128 stands for zero in the data rows.
Some points, each followed by its number:
tensor([148, 148, 129, 131, 141, 118, 126, 100]) 0
tensor([105, 111, 94, 161, 100, 140, 118, 153]) 1
tensor([156, 141, 120, 131, 158, 123, 121, 127]) 2
tensor([164, 102, 198, 78, 82, 179, 89, 135]) 3
tensor([186, 114, 255, 77, 43, 155, 118, 80]) 4
tensor([82, 136, 83, 187, 165, 95, 132, 150]) 5
tensor([143, 132, 170, 108, 114, 140, 96, 112]) 6
tensor([131, 125, 163, 86, 121, 146, 102, 104]) 7
tensor([149, 99, 183, 46, 114, 213, 23, 101]) 8
tensor([118, 138, 74, 141, 139, 78, 151, 161]) 9
tensor([70, 104, 93, 230, 57, 17, 255, 167]) 10
tensor([126, 150, 75, 115, 158, 133, 149, 145]) 11
tensor([142, 128, 142, 119, 179, 123, 101, 108]) 12
tensor([157, 153, 124, 109, 140, 143, 120, 118]) 13
tensor([139, 111, 127, 110, 119, 165, 87, 112]) 14
tensor([124, 131, 127, 153, 126, 92, 144, 148]) 15
tensor([167, 141, 136, 82, 159, 148, 120, 100]) 16
tensor([135, 117, 151, 134, 149, 126, 112, 106]) 17
tensor([112, 143, 63, 146, 177, 114, 111, 147]) 18
tensor([35, 134, 38, 249, 81, 0, 255, 161]) 19
tensor([140, 143, 144, 118, 149, 106, 120, 128]) 20
New points follow, each followed by the numbers of its three nearest points above, looking only along the 2 directions in which the numbered points spread most, nearest first.
tensor([131, 117, 119, 108, 134, 169, 109, 139]) 13 12 17
tensor([181, 170, 147, 75, 136, 130, 135, 117]) 14 7 16
tensor([146, 122, 128, 122, 126, 157, 120, 131]) 17 13 20
tensor([141, 146, 131, 118, 143, 89, 156, 118]) 1 15 0
tensor([176, 153, 188, 67, 142, 143, 111, 117]) 7 6 14
tensor([145, 150, 132, 109, 142, 164, 93, 114]) 16 14 12
tensor([139, 126, 142, 120, 94, 136, 149, 113]) 17 20 0
tensor([124, 120, 100, 114, 137, 142, 94, 148]) 2 12 13
tensor([163, 101, 142, 86, 120, 183, 99, 100]) 7 14 6
tensor([136, 148, 114, 148, 156, 98, 155, 136]) 1 15 9
tensor([110, 150, 119, 129, 137, 153, 101, 154]) 2 0 20
tensor([130, 145, 103, 136, 154, 114, 131, 131]) 11 2 1
tensor([147, 110, 130, 122, 150, 156, 121, 129]) 13 17 12
tensor([159, 160, 166, 93, 116, 173, 90, 95]) 7 6 14
tensor([106, 91, 149, 89, 93, 137, 148, 82]) 6 7 17
tensor([70, 115, 110, 210, 103, 151, 174, 152]) 15 9 1
tensor([138, 133, 168, 93, 122, 141, 138, 96]) 6 7 14
tensor([153, 135, 135, 125, 133, 136, 110, 143]) 17 20 13
tensor([121, 118, 84, 124, 119, 106, 130, 128]) 1 15 0
tensor([102, 115, 112, 139, 143, 130, 133, 129]) 1 0 2
